(in the rows, 128 means zero)
The rows of Z fall into 4 groups, and each row is roughly a mix of its group's hidden directions; some rows fit no group.
Z:
[[100 127 122  93  86 115 173 126 141 104]
 [132 113 127 102 152 106 135  88 181 147]
 [150 143 182 113 145  85 125 156 134 124]
 [115 164 158 133 162 159 131 132 138 175]
 [134 134 121 110  64 154  96 116 107 133]
 [128 142 157  75 155 114 162 143 134 154]
 [115 138 157 132 183 153 134 136 160  98]
 [ 78 139 120  97 139 122 126  84 154 148]
 [119 133 135 126 199 154 112 131 154 123]
 [161 125 130 149 135 153  78 134  98  93]
 [155 116 107 133 138  95 179 167 117 128]
 [149 172 126 111  79 152 124 110 146 150]
 [149 128 144 151 116 162 125 115 105  68]
 [ 88 139 136 175 162 159 123 113 134 149]
 [109 145 133 145  78 136  82 157 129 111]
 [120 135 147 117 134 139 192 102  92 126]
 [102 137 122 125 200 122 137 148 138 112]
 [147 158 151 160  78 121 138  93 117 127]
 [137 144 155 136 184 116 172 142 113 134]
 [169 131  96 135  94 117 160 131  87 125]
 [109 113 115 139 179 117 121 155 134  79]
 [134  91 104 125 134  62 143 125 138 120]
 [ 95  94 135 151 173 142 119  88 130 139]
 [ 95 117  66 112 157 128 110 131 121 145]
 [122 139 145 152 174 134 140 106 144 181]
 [131 165 117 162  80 107 127  94 111 125]
 [121 109  99 155  72 134 155 106 137 148]
 [150 172 142 124  68 128 127 136 126 150]
 [ 96  88 156  99 124 154 101 141 138 157]
 [160 137 121 145  61 130 131 109 107 128]
 [145 122  98 150  83 100 136 132  81 128]
 [136 120 193 124  91 156 139 125 124 116]
 [128 105 141 148  67 137 149 107 115 159]
 [152 163 173 134 110 126 131 106 119 174]
 [ 98 117 108 140  78 131 168 108 106 112]
 [128 102 162 135 183 138 139 115 147  93]
 [156 116  97 150 104 165  88 105 144 118]
 [ 94  88 112 121 159 163 133 112 158 107]
 [154 118 116 150 132 164  74  95 124 139]
 [146 163 145 118 103  76 157 114 107 136]
 [ 99 155 143 147 118 148 174 138 134 172]
 [ 72 135 110 115 122 150  86 143 114 108]
 [134 108 129 138 107  93 186 126 153 103]
 [154 109 101 127 138 123 153 172 116  81]
 [125 138 109 140 180 114  78 114 109 143]
 [ 83 108 144 152  97 152 100 150 109 109]
 [119 166 129 108 171 117 106 112 166 154]
 [139 164 169 104 137 109 155 149  97 152]
 [179 182 113 147 117 117 140 133 121 145]
 [124  85  98 149 126 102 112  93  89 126]
 [150 116  92 154  85 113 135 124  83 135]
 [114 116  99 119 118 102 177 170 114 109]
 [120 109 118 106 140 122  96 141 127  62]
 [160 138  91 137  96 160 120  85 114 138]
 [116 116  76  88 112 138 161 145 105 127]
 [141 126  80  83 150 135 129 163 143 147]
 [122  85  84 140 111 107 132 108  91 146]
 [106 121 157 177 113 138 172 116 117 105]
 [129  67 109 119 161 154 119 106 140 142]
 [168 130 153 143 174 148  99 108 152 125]
 [ 94 156 153  99 134 160 131 156 146  93]
 [127  97 106 115 176 133  93 133 128 168]
 [150 125 132  82 152  93 110 130 169 107]
 [107  81 137 142 152 148 122 123 150  79]
 [149 154 147 112 144 162  77 161 126 125]
 [106 147 102 143 131  87 155 137 100  86]
 [136 140 191 137 163 117 144 128 144 155]
 [133 136 141 108 191 126  88 117 134 148]
 [133 153 101  99 175 125 123  97 163 143]
 [115  80 106 115 184 144 131 133 142 133]
 [106 127 135 100 134  86 181 134 157 132]
 [ 79 104 149 113 118 133 152  89 157 141]
 [101  87 153 137 152 126  82 105 106 123]
 [ 72 117 159 151 114 154 107 152 134 116]
 [ 87  93  89 115 159 111 111 111 136 143]
 [122 135 127  68 108 104 106 161 119 106]
 [134 126  84 134 112 145 120 113 113  66]
 [154 152 167 100 154 146 117 148 161 104]
 [173 117 171 137 105 119 149 105 146 157]
 [133 131 168 112 161 151  98 146 159 160]
 [140  88  97 112 136 140 132  67 128 126]
 [163 168  92 119 117 151 142 147  97 105]
 [139 156 118 139 192 130  94 141 124 113]
 [135 138 158 107 164  95 147 171 139 153]
 [ 76 150 158 148 154 144  96 133 138 145]
 [146 140 183 140  81 123 104 122 115 143]
 [113 159 151 125 146 106 133 191 129 145]
 [115 129 145 170 146 149 166  80 115 127]
 [119  85 157  94 165 109 123 149 154 131]
 [ 93 151 161 110 125  97 160 159 101 120]
 [173 137 146 172 126 138 141  85 112 133]
 [116 131 100 110  74 123 121 171 131 155]
 [154  92 157 108 132 166 103 114 162 140]
 [102  83 112  91 156 117 130 148 140 162]
 [141 181 154 138 108 118 140 175 115 126]
 [122 119  86 111  87 154 100  97 106 125]
 [140 142 137 131 106 162  99  80 141 165]
 [189 165 130 128 135 119 163 139 120 111]
 [109 155 126 122  83 159 113 113  84 144]
 [173 106  94 131 112 119 175 126 106 114]
 [ 81 102 139 140 143 158 123 121 172 152]
 [138 120 143 146 173  95 156 115 163 157]
 [150 142  69 110 158 143 100 126 129 149]
 [108 141 142 140  95 140 194 128 144 132]
 [ 98 131 116 147 110 183 136  99  99 146]
 [102 136 114 130  98 170 110 112  79 115]
 [197 146 149 135 135 113 155 123 141 123]
 [125 179 156 157  95  96 132 144 120 139]
 [169 115  98 147 150 126 145  76 141 115]
 [ 90 127 161 112  96 154 103 164 118 146]
 [124 122 182 152  89 152 107 122 145 147]
 [132 145 130 129  69 132 133 122 120 181]
 [157 153 148 152  81 125 145 141 112  91]
 [ 81  99 128 126 122 120  82 127 147 163]
 [141 109  67 144 139 109 132 135  88 112]
 [120 125 128 171 126 121 173 118 145 177]
 [128 128 116 128 111  91 131 197 114 136]
 [138 161 143 122 125 122 151 126 113 196]
 [115 133 113 127  64 168 135 118 116 110]
 [ 98 114 184 125 163 127 132 150 156 135]
 [ 64 118 113 126 146 145 102 155 133 109]
 [149 150 172 117  69 119 116 135 134 137]
 [ 91 119 105  87 148 100 119 100 129 162]
 [164 144 159 166 105 107 137 142  87 127]
 [138 140 163 124 135 112 181 152 165 110]
 [162 171  86 121 129 136  94 132 117 154]
 [174 135 127 131  87 134 157 101  98 149]
 [123 118 117 145  77 153 163  89 147 126]
 [ 83  96 158 108 101 101 103 113 133 139]
 [134  91 164 111 113 123 141 103 129  75]
 [ 92  74 144 124 139 135  96 117 157 143]
 [101  69 102 138 151 140 155 116 123 145]
 [128 144 141 133 175 107 109 177 103 147]
 [104  85 161 111 104 162 161 132 123 138]
 [113 158 140 105 125 177 117 112 154 168]
 [ 85 142 154  87 136 128  84 145 142 124]
 [135 136 123  99 110 129  81  87 139 167]
 [111 111 129 143 153  75 178 120 127 134]]

In each list below, two rows fit none of the groups, and each other row fits one group, some only roughly. Which are they? Name them in the order they come.
    K_629: [108  88 121 119 148 175 142  88 116 117]
    K_635: [113  97 181 141 159 144 100 113 145 140]
    K_542: [106 154 115 115 108 151 112 139 128 191]
    K_521: [108 151 156 136 177 134  95 126 134 166]
    K_385: [136 143 148  93 152  96 120 181 138 110]
    K_831: [105 124 184 143 145 136  99 128 134 169]
    K_451: [102 138  84 141 117 150 170 165 142 123]
    K_788: [111  93 125 133 135 137 163  99 144  75]
    K_585: [130 130  92 141 131  71 144 152 121  93]
    K_657: [121 107  96 140  74  99 154 152 117 122]
    K_898: [ 80 119 132 147 115 172  93 106 137 119]

K_451, K_585
    K_499: [180 154 147 110  87 110 111 139 134 146]
    K_865: [ 90 100 150 155 182 113 144 129 123 124]
    K_941: [165  95  90  99 124 140 162 114 117 149]
    K_345: [168 182 108 105 129 116 156 149 124 122]
    K_886: [150 156 151 134 130 119 175 105 113 172]
    K_143: [ 90 143 107  97  87 138 130 139 106 164]
    K_741: [103 164 181 130 158 111 118 140 149 112]
    K_69: [136 156 166 170 130 131 136 112 129 178]
    K_993: [141  98  67 112 120 127 165 139 125 112]
    K_945: [126 133 143 117 163 116 146 110 177 173]
    K_291: [135 117 127  85 165  94  97 123 159 145]
    K_186: [133 134 109 144 105 138  76 118 100  84]
    K_877: [ 78 100 168 110 143 103 130 121 152 123]

K_941, K_345
    K_415: [ 88 108 138  94 170 145 132 132 154  99]
    K_14: [ 97 139  70 131 105 117  99 119 103 119]
    K_491: [ 91 107 127 120 140 138  81 140 161  92]
    K_837: [134 114  94 127 113 129  72 131  85 116]
    K_411: [167 141 197 123 142 135 125 123 138 128]
    K_828: [ 99 118  89 110  96 132  89 116  97 147]
    K_677: [ 69  91 146 139 142 160 118 122 137 122]
    K_262: [ 84 107 145 141 167 129 162 125 128  91]
    K_540: [102  84 135 129  83 103 126 104 140 155]
    K_822: [ 93 156  97 109 143 118  83 153 127 105]
    K_825: [121 156 163 155 103 151 103 103 117 166]

K_411, K_540
